In the rows, zero is written as 128.
One turn moves every row onto another: examples first, then more rows asked:
zur: [126 135 117 160 116 114 127 137 132 132 119 126 150 142 141 129 127 124
  81 116  93 112 108]
mamuz: [151 113 127  90 143  99 133 130  92 127  94 139 135 138 122 138 146 115
 130 111 109 123 131]
golif: [138 116 131 128 113 140 129 133 117 101 150 115 141 151 131 119 151 122
 148 167  87 105 110]
netev: [126 153 123 115 112 104 122 140 121 109 133 120 146 144 134 142 136 140
 127 134 183 119  96]
Gop: [115 144 127 103 141 116 136 128 145 147 108  85 163 139 113 119 115 119
 121 114 111 126 121]
vakol: [154 131 146 111 132  90 120 156 108 118 108 138 141 151 133 148 149 150
 123 112  98 109 130]
bar: [154 143 123 107 134 111 144 138  82 140 121 120 118 144 118 150 142 125
 113 124  93 123 114]
fakar: [129 130 144 107 138 122 111 145 118  96 131 106 164 144 141 111 140 138
 162 164 110 110 120]
neto: [136 137 154 101 123 111 131 121 149 150 126  91 163 127 116 129 151 112
 120 128 106 127 108]
Kibi: [130 122 156 121 122 129 131 141  91 107 113 129 120 155 116 154 142 130
 133 100 102 110 128]
suba: [123  94 122 128 102 119 109 104 118 129 133 134 162 136 145 116 148 126
 116 121 158 135 110]
fug: [128 112 122  93 117 141 114 108 123 132  97 145 145 154 153 120 108 156
 148 137 100 101 115]
Mep: [136 111 156 110 108 108 119 110 155 145 123 130 160 138 112 124 140 103
 137 118 100 107 115]
lemat: [110 133 130  94 144 105 134 139 110  77 137 108 144 118 147 116 130 115
 145 136 117 121 122]
zibe: [123 151 152 110 140  84 114 133 114 139  96 122 167 130 129 117 107 128
 135 145 119 128 100]
Nupeg: [128 112 111 130 100 119 141 124 128 123 131  99 151 147 136 129 160 149
 106 142 143 155  98]
Neb: [100 120 126 121  93  96 145 115 109 112 136 133 130 150 120 128 104 140
 146 131 145 142  88]
Sem: [136 122  85 130  96 114 146 126 129 112 131 139 131 155 126 141 140 123
 114 132 162 114  97]
Tubo: [138 121 152  97  97 125 133 127 114 115 126 154 157 154 139 137 102 105
 140 171 132 115 136]
Nidi: [121 123 155  84  96 137 136 106 118 109 126 123 119 125 153 147 139 141
 139 130 100 120  95]
ruruv: [141 130 122 114  93 118 155 148 130 111 127 144 150 170 140 144 101 126
 117 173 111 116 134]
sur: [124 118 112 108 102 137 165 139 124  96 120 126 145 154 146 145 110 107
 100 148 127 129 147]
bim: [124 132  91 118 117 105 128 132 124 108 121 135 145 146 138 132 128 126
 115 117 182 114 108]
rov: [132 127 163 124 104 101 148 133 130 118 101 113 143 142 112 140 146 126
 137 159  96 138  85]
sevu: [114 116 101 121 116 106 138 128 124 126 106 112 158 167 124 115 113 162
 137 148 147 148 103]
masud: [ 99 138 140 125 127 110 132 116 103 121 117 121 138 111 133 128 112  91
 106 105 121 129 104]
dutol: [131 136 124 102 122 131 129 145 120 114 122 122 171 142 163 134 111 115
  95 149 142 124 153]
let: [125 128 138 128 104  99 131 127 160 139 131 135 150 153 112 127 110 121
 127 108  86  97 113]
fomar: [139 145 160  97 102 124 132 138 112 113 147 127 156 133 155 147 123 109
 109 163 138 126 130]
Tizam: [132 131 131 115 102 123 124 125 117 115 124 125 144 156 117 139 140 130
 150 150 180 119  92]
paren: [132 106  92 126 127 131 130 123 113 107 142 138 141 147 139 105 127 104
 136 146  90  98 124]
guk: [124 138  91 116 138  96 135 142 117  96 151 125 140 127 155 111 120 118
 118 135  94 107 120]
gof: [123 130 129 136  94  87 108 121 118 132 156 148 151 143 145 123 116 149
 121 128 143 124  93]
zafuf: [148 125 101 130  98 120 129 129 128 128 124 139 146 171 119 135 138 138
 136 156 161 109  93]
fal: [101 137 127 119 119 113 153 127 147 128 122 106 138 146 106 129 102 113
 124  98  97 115 116]
Zokid: [132 137 114 105 103 131 146 122 129 124 130 122 119 141 160 144 126 162
 110 134  81 114  96]
zaf: [142 136 127 122 143 132 117 141  82 142 105 128 136 166 117 136 120 136
 129 116 102 106 131]
rukav: [126  90 128 143 112 130 131 121 136 123  79 135 158 159 119 119 137 114
 126 133 100 118 116]
suge: [113 109 114  79 122 144 137  98 114 114 100 127 129 125 158 128 121 130
 128 112 112 120 117]
tor: [136 145 127  86 126 117 110 126 128 132 114 123 151 131 175 129 124 171
 119 134 103 110 109]

fal moves to Mep
suge moves to fug
Where do these go?
fomar moves to sur
zur moves to rov
bar moves to Kibi
lemat moves to paren
netev moves to Sem
gof moves to Nupeg

One turn moves every row onto another: examples first, then more rows asked:
serep: [110 129 143 144 106 126 164 148 130 108 137 138 114 136 116 126 170  98
  66 125 127 134 117 110 113 117 104 156 112]
Tet: [149 147 143  94 106 135 167 144 137 117 126 151 128 134  79 114 149  61
 105 115 137 151 103 112 169 115 106 148  99]
Kolun: [144 128 155 131 106  96 158 142 140 156 108 182  95 139  97 103  97 111
 107 110 139 172 114 118 151 132 120 131 113]
Patuv: [155 149 141  96 108 140 171 150 135 117 122 155 111 136  86  99 150  76
 103 128 142 165 104 115 173 121 101 144 106]
radu: [150 148 146 132 111  91  87  92 108 120 130 125 114 151 102  85 125 118
  94 122 157 175 112 118 127 112 107 144 122]
tati: [144 130 157 129 106  94 158 144 141 156 107 179  95 141  93 106  97 113
 110 109 138 172 112 118 151 132 123 133 110]
salo: [104 135 144 130 121  78  92 171 106 104 136 119 135 127  94 100 130 113
 116 141 138 178 111 120 117 122 115 162 119]
koge: [142 146 141  96 114 144 170 149 126 125 127 158 126 130  81 100 145  65
 109 120 145 165  99 119 168 122  99 153 107]
rizo: [117 122 164 133 115 137 167 154 121 116 136 135  99 122 110 118 160 125
  87 137 125 164 121 113 117 122 113 174 118]
benap: [114 144 151 132 109 127 168 168 122 113 126 134  89 141 107 114 166 141
  87 132 131 160 103 112 120 128 107 170 115]
degi: [138 155 143 126 113  88  86  98 101 127 128 124 124 154  92  88 122 118
 104 109 160 173  98 119 124 115 107 154 119]
favi: [126 130 147 133 108  92 154 141 135 163 113 184 119 141  91 110  96  87
 106  92 144 157 102 120 142 131 117 136 109]
Zibu: [147 156 133  95 104 133 169 150 137 116 121 153 122 144  82 108 154  68
 101 116 142 150  94 114 170 119  99 144 101]
luz: [143 156 139 133 107  84  85  93 110 120 129 123 124 158  99  91 128 109
  92 111 158 161 103 116 124 111 106 142 118]
bemo: [145 130 149 133  97  84 156 134 151 148 109 176 108 147  96 121 105  94
  97 100 131 146 115 111 148 123 124 122 103]
buzip: [145 147 148 129 110  85  85  87 110 122 132 120 130 150  95  98 124 106
  96 111 152 162 109 114 122 107 111 146 115]
kibo: [110 142 148 131 101 113 164 157 133 108 130 127 112 145 102 138 171 116
  81 114 121 129 103 103 113 116 114 166 104]
figig: [150 150 153 126 110  87  87  93 110 120 128 119 116 151  95  92 123 124
 102 118 152 174 109 115 127 110 114 149 118]
mot: [123 129 147 135 114  76  94 162 120  90 135 115 123 128 105 106 136 113
 103 154 129 173 129 114 123 115 119 146 119]
Dubad: [138 146 148 131 116  94  86  92 101 128 134 128 128 146  96  85 119 108
 100 114 160 174 107 121 121 113 106 152 123]
lusa: [ 93 131 156 129 118 129 163 160 111 128 139 136 126 127  95 127 156 109
  97 111 130 149  97 114 107 124 110 186 111]
Lagem: [106 143 132 136 110  65  90 166 118  95 134 115 141 141  97 111 139 100
 102 134 136 154 108 113 116 116 113 147 113]
par: [103 136 133 139 121  81  93 173 105 102 136 127 131 131 103  90 131 108
 105 148 146 180 111 125 118 126 105 153 125]
kober: [144 132 146 135  97  84 156 135 152 148 107 178 107 150  97 118 106  94
  95 101 133 146 113 112 150 125 122 120 103]
maz: [106 131 132 141 113  74  90 160 117  94 139 123 144 133 105 107 137  89
  94 140 136 157 119 117 114 116 110 144 118]
somo: [121 141 135 137 111  72  94 170 121  88 130 117 116 140 107 100 140 120
 100 153 134 172 120 115 124 118 112 142 120]
nukaz: [125 133 145 132 107  90 154 143 135 164 110 183 119 144  89 109  97  91
 108  92 144 156  99 120 144 133 117 136 107]
doleb: [141 155 140  90 110 137 169 155 129 124 122 153 124 139  74 104 146  75
 115 114 145 162  90 117 169 123 102 156 103]
Ropok: [156 150 150  89 108 137 170 150 136 116 122 148 114 134  78 109 148  81
 112 123 136 163 102 112 173 117 109 151 102]
feb: [ 89 139 136 140 115 130 165 166 111 125 135 147 118 138 107 110 162 107
  81 117 143 150  94 120 109 132  96 173 119]

radu moves to Dubad
salo moves to Lagem
Where do these go?
kibo moves to benap
Tet moves to Ropok
favi moves to bemo

